In the rows, zero is written as 128.
One turn sends every row of this set to another row. A few are shown first. Where does it send the rows asked after them?
j_792: [110 121 125 144 114 122 139 126 126 131  94 113 125 118 104 113 151 111
 148]
j_405: [139 113 131 134 128 122 107  93  63 153 125 107 122 123  86 127 143 119
 131]
j_446: [124 128 137 137 147 104 116  75 107 133 100 101 118 125  79 111 132  98
 128]
j_473: [101 135 139 142 141 135 113 128  78 114 107 105 129 117  99 105 121 120
 150]
j_52: [120 121 127 119 126 135 124 128  69 137 113  83 123 124 121 130 128  97
 124]
j_120: [106 126 124 149 118 123 135 126 119 132  97 115 122 123 102 102 154 108
 149]
j_123: [119 124 129 117 127 133 124 130  73 140 109  83 126 124 120 132 121  97
 118]
j_101: [122 134 107 118 136 115 144 115 111 142  96 109 154 128 118 117 120 106
 108]
j_204: [135 147 114 151 134 117 123 108 100 149 105 134 141 131  88 121 153 134
 129]
j_799: [133 142 112 142 136 121 122 108 100 153 106 137 143 134  84 117 155 131
 122]
j_544: [107 126 126 147 115 126 135 129 122 135  95 112 126 119 104 111 154 108
 151]
j_356: [125 114 119 106 123 118 119 108 111 138 112  87 145 116  82  95 115 107
 131]
j_702: [139 115 131 136 126 123 107  94  65 152 123 108 116 125  85 122 146 120
 133]
j_440: [124 136 111 118 132 113 145 121 106 141  90 112 155 133 114 115 125 109
 103]
j_719: [121 122 127 118 125 135 123 132  73 142 112  84 128 129 123 132 125  96
 123]
j_889: [114 131 144 146 145 141 115 126  78 118 109 102 129 119  97 104 118 122
 150]
j_689: [133 111 133 139 127 125 108  96  65 151 124 109 115 124  86 128 143 117
 130]
j_400: [110 137 141 147 141 140 115 128  78 119 109 103 132 121  99 109 121 120
 150]
j_72: [120 113 119 105 124 114 115 112 115 137 111  88 141 118  84  91 118 105
 131]
j_751: [127 114 119 103 123 122 121 115 114 132 113  84 142 116  83  98 115 110
 132]
j_520: [135 145 113 150 133 117 123 109 106 151 107 138 143 130  89 115 148 131
 129]
j_949: [127 130 140 141 151 105 112  80 109 131  97 103 114 127  81 114 134 101
 131]
j_380: [134 143 113 149 132 117 122 109 104 150 110 136 142 131  79 117 152 129
 128]
j_671: [121 130 134 137 147 104 115  78 104 128 104 100 113 125  78 107 132 100
 130]
j_181: [132 116 134 131 130 126 113  97  64 157 128 112 114 123  86 126 145 118
 130]
j_140: [122 135 108 122 134 115 148 122 112 143  93 113 156 126 111 113 119 109
 107]
j_530: [117 125 129 114 126 127 130 130  70 141 110  87 124 129 119 133 123  99
 119]
j_581: [125 137 109 124 132 115 147 109 112 146  96 109 153 132 115 114 121 107
 105]

j_140 turns into j_380
j_473 turns into j_72
j_405 turns into j_719
And these:
j_792 turns into j_949
j_544 turns into j_446
j_799 turns into j_181
j_52 turns into j_101

One turn sends every row of this set to another row. A few are shown first. Where does it send the rows asked after them?
j_992: [123 145 110 147 114 106 131 100 143 128 149 142 138 125 127 128 102 129
  95 132 133 125 134 128 129 115  99 137 141 123 136 121 119 126 124 126
 108 119 130 134 118]
j_362: [123 137 116 143 130 119 143 109 125 132 145 145 152 129 116 131 121 109
  83 149 138 132 119 128 141 118 113 113 141 112 139 124 132 134 112 133
 114 126 111 133 107]
j_604: [156 135 134  98 109 131  98 131 135 134 133 111 133 115 126 121 119 119
 133 128 101 119 134 135 122 121 124 124 119 117 136 126 117 123 133 109
 147 140 142 118 127]
j_109: [131 117 138 143 102 149 132 142 131 106 166  99 123 117 136 130 136 149
 111 107 140 130 134 144 134 129 113 138 114 114 102 130 132 125 118 127
 133 131 146 107 131]
j_104: [128 156 127 154 131 111 122 112 128 125 140 133 141 129 108 120 105 115
 103 139 133 144 121 136 146 122 121 112 125 121 129 154 132 136 124 111
 100 111 135 132  94]
j_537: [131 132 148 142 122 149 125 136 132 129 148 108 130 113 114 149 122 133
 155 129 154 139 128 123 141 132 165 143 131 140 121 138 120 108 135 131
 129 116 122 126 111]
j_412: [128 117 145 146 107 147 133 139 137 108 160 104 116 118 135 121 144 146
 106 108 144 126 135 148 136 138 127 130 106  99 110 129 140 136 128 131
 132 131 148 118 127]
j_119: [106 114 122 124 128 124 131 126 129 131 133 125 124 136 117 128 142 149
 136 101 133 107 144 130 123 155 127 118 127 119 131 106 141 128 118 142
 135 138 129 132 132]
j_685: [128 120 141 146 123 152 111 132 124 144 149 115 118 107 121 145 130 132
 147 125 160 114 127 117 145 127 154 130 123 124 125 135 133 112 129 136
 124 114 124 129 118]
j_220: [136 118 136 145  96 151 135 136 133 113 165  97 120 116 140 145 129 149
 119 115 133 134 140 140 135 129 117 144 113 117 102 125 132 135 109 134
 132 126 137 114 127]
j_724: [122 143 109 142 112 108 130 100 149 126 153 143 143 130 128 127 105 126
  91 131 134 132 135 128 136 115 102 135 140 127 131 118 116 132 120 131
 114 115 130 140 121]
j_628: [133 138 111 142 128 127 146 106 129 111 145 132 157 139 116 119 119 119
 102 140 137 143 133 147 149 116 110 114 108 128 136 146 117 138 112 134
 109  96 122 132 116]
j_587: [125 140 120 148 131 121 147 107 122 133 144 142 152 129 118 129 122 114
  86 150 133 124 110 128 138 118 110 113 138 110 136 127 134 137 115 131
 113 122 112 131 103]
j_500: [162 130 145 107 116 122 104 132 127 128 135 106 133 123 123 131 103 128
 132 123 117 133 124 133 126 130 123 137 133 119 119 129 111 114 116 100
 146 135 135 109 119]
j_959: [127 124 143 144 125 155 120 145 123 133 151 110 126 109 118 148 124 133
 146 130 160 132 126 118 139 130 157 133 133 136 120 138 127 102 133 135
 126 120 122 124 114]
j_111: [117 118 158 120 136 130 137 151 135  99 138 109 144 124 115 144 139 130
 112 119 128 138 114 132 134 133 132 147 138 116 129 130 121 133 125 137
 162 149 125 119 107]
j_235: [ 97 113 123 130 124 144 132 117 141 128 134 116 125 135 121 123 143 146
 152 105 132 124 155 125 130 144 132 125 103 136 131 126 144 125 128 136
 126 118 144 141 129]
j_245: [122 119 144 112 141 119 115 152 133  95 126 124 136 130 114 126 142 125
 120 106 126 124 116 142 134 132 134 144 114 113 128 125 123 132 126 139
 156 139 123 118 106]
j_343: [128 152 129 150 128 113 121 112 129 126 143 138 139 138 114 118 104 109
  97 142 136 146 122 127 147 118 122 111 126 118 129 150 132 134 119 105
  99 114 136 131 100]
j_854: [163 135 135 102 111 131  97 128 131 129 135 107 134 111 129 127 110 125
 133 122 111 130 126 134 126 129 126 130 130 127 120 127 111 114 128 100
 145 143 133 112 119]
j_528: [136 113 145 106 128 162 147 110 140 131 141 121 140 108 138 117 144 123
 132 152 137 125 133 106 121 113 140 133 109 130 147 123 119 115 145 115
 141 125 131 124 115]
j_434: [115 161 103 137 129 116 128 119 143 118 146 139 145 130 110 140 115 123
 104 131 122 146 143 142 146 107 131 111 136 133 136 126 128 133 119 139
 112 105 123 143 108]
j_710: [144 112 142 116 118 172 150 111 133 122 148 113 151  99 138 121 135 120
 126 148 128 135 127 105 127 119 132 135 108 140 132 132 119 119 135 121
 147 131 131 117 117]
j_153: [121 120 121 120 127 149 128 115 127 139 123 116 129 128 110 115 143 126
 162 133 124 129 147 125 128 144 143 102  90 134 130 137 144 125 124 119
 122 126 135 130 118]
j_445: [130 114 139 115 127 133 128 107 125 139 117 120 138 139 109  96 140 120
 149 133 126 117 126 115 128 155 125 111 103 122 131 132 135 130 126 116
 135 140 134 126 115]
j_178: [111 158 105 141 130 122 132 112 144 115 141 140 144 126 109 142 115 121
 103 132 123 146 140 143 136 108 127 116 138 132 141 125 133 128 122 144
 120 109 121 140 106]
j_308: [117 119 140 120 127 114 123 118 131 144 129 127 126 129 119 108 141 132
 130 109 112 117 129 117 123 153 120 119 121 111 125 113 149 134 120 115
 136 153 144 123 118]
j_59: [135 141 103 142 122 127 144 105 135 108 142 132 152 134 114 118 116 122
 103 140 130 140 138 152 143 119 107 117 104 130 134 146 117 135 115 132
 112  97 125 136 113]
j_280: [121 121 148 115 139 129 125 148 132  95 135 111 149 126 115 135 146 128
 111 107 125 134 107 139 136 130 130 141 135 118 125 126 120 124 130 135
 163 142 119 117 108]
j_415: [147 120 151 116 121 166 158 109 127 121 153 111 151 106 134 126 137 117
 131 145 120 145 124 114 133 117 131 133 110 133 138 132 120 124 130 118
 151 130 131 108 119]

j_415 turns into j_500
j_343 turns into j_362
And these:
j_604 turns into j_245
j_153 turns into j_445
j_59 turns into j_104
j_959 turns into j_710

One turn sends every row of this set to another row. A few are shown first. Where does it send the rows asked after them?
j_522: [111 130 117 112 115 142 136 127  98 143 128 102 144 148 105 158 130 105
  73 153 137  94 127 130  99 125 149 131 106 114 102  86 110 140 135 153
 125 176 147  88 138]
j_334: [122 126 122 126 121 138 130 126  76 128 121  96 134 139 102 152 122 129
  88 165 117 125 123 138 120 112 141 123 118  74 116  82 120 148 143 150
 128 158 146  95 154]
j_278: [129 118 104 137 118 129 101 149  96 154 130  83  95 160 119 113 149 124
  93 136 140 145 112 145 114 110 110 146 118  93 141 130  96 144 149 134
 129 146 133 107 129]
j_144: [112 118 107 144 106 115 118 133 101 165 130  95 116 168 110 115 142  96
 116 119 128 139 102 154 105 127 104 145 115 113 134 119 105 160 167 139
 155 128 133 101 132]
j_158: [116 124  97 133 108 125 113 130 100 161 127  90 122 169 122 123 151  99
 108 124 131 145  97 143 107 121 107 140 114 114 124 121 112 171 168 141
 152 132 120  97 124]
j_856: [123 133 110 119 110 136 123 128 101 138 114 105 141 148 100 154 124 125
  75 148 128 108 118 142 125 108 144 130 119  89 104  74 113 153 139 145
 131 171 153  88 147]
j_916: [112 117 102 136 108 110 134 125 102 165 133 104 120 170 110 115 145  87
 119 124 143 136 108 148  97 132 104 151 115 122 138 122 103 159 168 138
 153 133 128 112 127]
j_550: [111 114 111 140 128 122 111 149  98 158 140  86  93 159 111 112 146 112
  95 135 141 129 124 146  97 122 110 153 115 114 146 136  98 128 147 135
 135 144 141 115 132]
j_174: [113 116 100 127 131 102 130 135 107 151 125  93 106 167 123 114 156 116
  96 143 155 130 135 137  94 127 114 165 111 123 144 137 103 141 153 136
 128 152 122 124 124]
j_955: [124 124 112 158 114 113 111 138 110 162 116  93 118 156  98 103 140  92
 108 139 135 147 116 142 123 113 110 156 123  96 151 120  97 148 151 128
 151 143 126 113 136]
j_451: [115 122  92 126 109 118 128 123 101 161 132  98 128 171 123 122 154  90
 111 131 146 141 104 139  99 125 107 147 114 124 128 124 111 170 169 141
 151 137 114 109 120]
j_454: [110 133 121 118 121 119 153 114  94 141 125 104 126 157 100 143 117 102
  72 163 123 106 127 134  87 130 135 124 113 122  94  87 120 142 122 142
 117 161 141  98 154]
j_394: [107 122 104 133 111 122 124 132 102 165 135  92 122 168 118 121 148  88
 112 123 133 135 105 143  92 133 107 146 108 130 127 128 109 158 165 144
 151 131 124 102 124]
j_422: [119 125 123 124 113 110 163 108  92 145 130 117 120 158  90 133 113  97
  81 164 136 107 127 139  92 129 132 126 121 108 108  80 111 140 123 137
 120 164 148 107 157]
j_46: [115 122 136 131 120 129 150 133  81 136 124 101 133 134  90 149 109 113
 100 159 119 113 133 144 105 129 138 135 113  94 126  91 110 126 138 151
 124 155 160 103 156]
j_118: [120 128 103 152 119 110 101 132 113 154 106  87 122 162 113 110 153 106
  98 139 129 149 118 136 127 109 116 154 120  95 139 117 108 164 156 132
 149 145 111 104 132]
j_74: [118 124  99 124 130 134 109 152 100 152 132  78 107 158 125 121 151 115
  89 142 143 140 117 134  99 115 111 153 113 121 132 144 107 140 147 138
 126 148 126 113 122]
j_379: [124 119 123 128 117 108 156 114  85 130 111 113 135 145  96 144 119 127
 101 163 130 119 138 145 120 122 141 139 121  75 131  77 112 148 147 146
 126 161 148 109 156]
j_209: [114 119 123 159 114 104 124 136 113 164 113  91 118 159 103 104 144  86
 110 133 135 135 127 138 104 130 115 161 108 112 150 125  90 140 151 133
 144 146 123 105 132]
j_707: [121 120  94 135 104 112 123 123 101 162 127 102 120 171 115 115 149  98
 115 126 140 146 101 149 112 120 105 146 121 104 135 115 107 172 170 137
 156 134 123 107 128]
j_559: [116 127 126 115 124 146 147 129  76 133 129  92 142 139 112 158 125 110
  87 170 126 115 129 125  97 128 144 127 106 103 110  98 117 137 139 158
 118 163 138  97 143]
j_904: [118 120 127 118 121 117 171 116  85 133 118 108 145 144 105 149 122 109
 101 168 138 110 144 132  96 138 144 142 107 103 126  93 110 137 142 153
 117 167 140 110 147]
j_385: [110 122 116 147 119 123 123 136 104 166 131  89 123 158 109 110 151  72
 103 146 146 133 122 126  92 130 116 156 108 122 144 133  97 136 148 138
 145 150 113 111 124]
j_831: [125 124 112 112 121 125 152 110  80 126 116 103 145 149 117 153 135 124
  88 174 138 122 134 127 112 121 147 131 113  84 116  84 119 159 148 153
 120 169 126 103 142]
j_295: [123 126 130 132 106 114 149 115  93 143 118 109 115 157  90 133 110 110
  81 153 119 112 120 147 102 126 132 119 118  95 105  75 106 143 123 136
 116 159 152  91 160]
j_817: [118 123 118 115 108 122 160 117 102 146 124 119 143 151  95 148 123  99
  86 154 152  92 135 136 100 132 146 142 110 109 118  83  99 137 137 149
 125 180 151 102 140]
j_880: [131 119  92 124 121 110 121 135 105 147 116  89 108 168 132 113 158 127
  93 142 153 145 122 136 112 115 114 157 114 104 139 132 101 158 154 134
 122 155 114 115 121]
j_956: [129 127 112 122 105 116 145 118 105 141 111 122 141 149  90 144 118 120
  88 148 142 106 127 148 126 115 142 141 123  85 120  71 102 150 140 141
 131 175 158 102 149]
j_970: [139 130 114 122 104 116 154 111  92 139 115 114 124 156  95 133 112 112
  81 162 131 125 114 143 114 115 130 121 126  87 105  74 110 157 125 133
 116 165 145 101 157]
j_515: [119 125 129 127 106 129 142 132 103 147 119 111 136 144  87 147 114 109
  87 141 130  96 126 148 110 125 142 138 112 100 117  81  97 131 133 146
 128 170 168  91 150]
j_331: [117 131  96 141 124 128 100 131 104 156 122  84 126 161 119 116 160  93
  91 152 140 147 115 123 116 107 116 148 118 105 134 124 113 160 155 136
 151 149 102 109 124]
j_524: [107 125 106 142 125 119 113 130 107 158 121  81 126 166 124 116 164  86
  92 148 141 135 126 120  97 126 121 151 105 122 133 129 107 153 154 140
 144 151  98 103 120]
j_969: [122 110 105 140 119  98 124 132 102 152 123  96  93 170 117 104 153 124
 100 135 152 135 129 149 108 121 113 158 117  96 154 123  91 145 155 131
 129 151 129 117 130]
j_621: [131 138 113 117 111 125 142 117  95 135 109 101 131 157 105 143 117 117
  72 161 118 124 113 135 110 115 132 119 119 101  89  81 120 158 124 138
 112 162 138  91 154]
j_57: [123 131 101 106 114 129 141 113 100 137 119 113 148 154 109 155 136 115
  73 161 149 103 127 131 115 113 148 135 117  98 106  77 114 158 142 148
 129 181 137 100 138]
j_766: [125 137 106 108 118 122 155 109  95 136 120 109 135 157 103 144 120 104
  71 171 136 119 121 129  99 117 132 124 121 113  94  86 125 155 124 139
 115 166 133 108 149]

j_707 turns into j_158
j_559 turns into j_904
And these:
j_550 turns into j_969
j_524 turns into j_385
j_856 turns into j_57
j_970 turns into j_621

